[[127 122 138 103 149 128 126 122 124 131]
 [135 122 134 124 121 130 131 120 129 122]
 [117 133 106 138 116 116 124 134 145 120]
 [131 126 128 121 147 138 137 113 125 125]
 [132 121 148 121 123 120 122 132 116 131]]
|
[[127 138 149 126 124]
 [135 134 121 131 129]
 [117 106 116 124 145]
 [131 128 147 137 125]
 [132 148 123 122 116]]

[[ 99 143 125 129 107]
 [136 119 137 120 129]
 [122 132 119 110 117]
 [107 134 122 120 113]
 [129 138 136 104 127]
 [136  99 139 140 128]
 [105 119 112 138 107]]
|
[[ 99 125 107]
 [136 137 129]
 [122 119 117]
 [107 122 113]
 [129 136 127]
 [136 139 128]
 [105 112 107]]

[[108 135 127 134 122]
 [134 149 105 146 118]
 [154 103 105 129 108]
 [134 116 144 108 118]
 [122 139 125 134 103]
 [144 116 139 137 110]]
|
[[108 127 122]
 [134 105 118]
 [154 105 108]
 [134 144 118]
 [122 125 103]
 [144 139 110]]

[[135 145 133 142 141 113 101 113 109]
 [130 126 140 157 101 142 112 138 145]]
|
[[135 133 141 101 109]
 [130 140 101 112 145]]

[[135 134 112 126 113 116]
 [127 126 105 123 127 109]
 [131 133 120 130 115 124]
 [134 130 135 127 123 131]
 [111 120 121 127 133 119]
 [139 132 128 125 123 128]
 [110 126 132 134 121 131]]
|
[[135 112 113]
 [127 105 127]
 [131 120 115]
 [134 135 123]
 [111 121 133]
 [139 128 123]
 [110 132 121]]

[[140 146]
 [126 103]
 [134 149]]
|
[[140]
 [126]
 [134]]

[[121  99 118 144 107]
 [113 110 101 120 128]
 [116 152 101 122 146]
 [104 142 103 155 150]
 [108 142 132 147 154]]
|
[[121 118 107]
 [113 101 128]
 [116 101 146]
 [104 103 150]
 [108 132 154]]
---
[[113 116 126]
 [110 104 121]
 [122 128 127]
 [123 128 116]
 [126 117 119]]
|
[[110 104 121]
 [122 128 127]]

[[108 126 102 131 128]
 [108 127 102 129 128]
 [108 103 126 120 113]
 [108 105 124 118 113]
 [108 131 106 133 126]]
|
[[108 127 102]
 [108 103 126]]

[[130 121 139 130 139]
 [141 140 105 146 119]
 [120 142 134 119 130]
 [134 148 143 127 115]
 [129 109 124 129 120]]
|
[[141 140 105]
 [120 142 134]]

[[137 127 124 132 109]
 [115 137 143 123 149]
 [139 136 119 142 111]
 [120 136 146 118 104]]
|
[[115 137 143]
 [139 136 119]]

[[149 117 155 152]
 [105 130 102 125]
 [145 107 121 104]]
|
[[105 130 102]
 [145 107 121]]

[[127 129 119 121 133]
 [126 131 137 109 143]
 [126 131 151 110 142]
 [125 132 135 104 147]]
|
[[126 131 137]
 [126 131 151]]

[[126 115 127 132 120]
 [124 122 125 138 133]
 [136 123 133 151 125]
 [135 152 136 110 145]
 [142 134 135 142 128]]
|
[[124 122 125]
 [136 123 133]]

[[152 115 153]
 [124 127 123]
 [112 151 110]
 [118 108 119]
 [117 130 118]]
|
[[124 127 123]
 [112 151 110]]

[[114 114 149 144]
 [150 150 137 123]
 [133 133 122 136]
 [136 136 122 141]]
|
[[150 150 137]
 [133 133 122]]
